128 stands for zero in the data rows.
Some points, one per row:
[144 156 255  81 191 215   1 183  36 131 128  22  96]
[ 93 118 255  75 193 214  20 182  45 141 136  33 138]
[ 78 136 226 140 191 196  26 201  54 150 131  28 111]
[ 92 139 226  74 166 166  41 186  72 170 156  39 124]
[ 74 123 223  79 160 149  48 193  98 189 149  32  93]
[ 72 130 189  75 163 135  61 172  86 188 142  46  89]
[105 141 207  63 150 113  69 146  89 187 164  76 155]
[159 114 159  85 144 111  99  75  44 240 200  79 163]
[196  89 140  62 149 124 128  23  48 255 235  85 114]
[167 119 121  47 143 109 135  49  51 220 223 112 170]
[107 117 138 134 131  53 110  90 139 164 171 108 179]
[145 122 130 120 160  55  99  98 175 164 152 133 197]
[172 124 105  87 175  74 120 107 199 111 113 122 161]
Here are 16 more points, each followed by its number:
[159  97  67 144 184  74 136 118 220 110 130 126 193] 0
[129  81  84 127 178  83 142 125 218 110 126 122 154] 1
[162  90  73 109 181  84 149 125 226 104 116 118 170] 2
[130  92  87 182 173  99 150 103 194  87  91 115 122] 3
[ 95 104 133 151 113 124  92 101  49 171 140 148 227] 4
[ 61 113 137 105 118 115  79 118  72 146 105 169 174] 5
[ 66 143 122 117 124 124  76 135  80 143 142 190 180] 6
[ 75 152 113 139 112 120  98 141  92 154 134 153 206] 7
[ 31 120  90 105 103 122 118 164 113 144 139 152 108] 8
[ 72 124  94 175 102 137 135 162 152 141 122 140 110] 9
[114 113  79 161 103 141 148 168 135 137 118 155 118] 10
[107 131  92 168 112 125 151 185 159 143 109 154  90] 11
[134 128  96 154 105 134 154 147 152 116 124 135 120] 12
[140 108 124 143 112 140 169 146 149 103 114 150 133] 13
[ 91 142 114 154 115 133 168 147 157  88  92 137 116] 14
[147 137 132 105 117 124 163 130 149  94 119 139 109] 15
Which two of these numbered points are nearest to each point below, looking only along the 5 directions in which the first points spread most? Their numbers follow each, nearest first.
[ 87 142 119 107 110 127  96 150  93 129 136 197 154] > 5 6
[126 116 148 147 108 129  81 117  55 180 144 153 201] > 4 6
[141 148  81 128 104 130 148 167 142 129 126 151 148] > 13 12
[ 82 116 105 158 120 139 163 147 158 101 109 143  89] > 11 14
[150 151 135 141 117 130 159 144 159  72 108 135 123] > 13 15
[ 84 164  91 175 106 133 119 158 123 141 120 159 179] > 7 6
[139 153 133  86 113 128 167 142 166  81 116 154  98] > 15 13
[116 138  92 101 103 138 153 166 150 112 113 159  89] > 15 12
[178 124 134 117 106 105 155 110 160  98 100 130  95] > 15 13
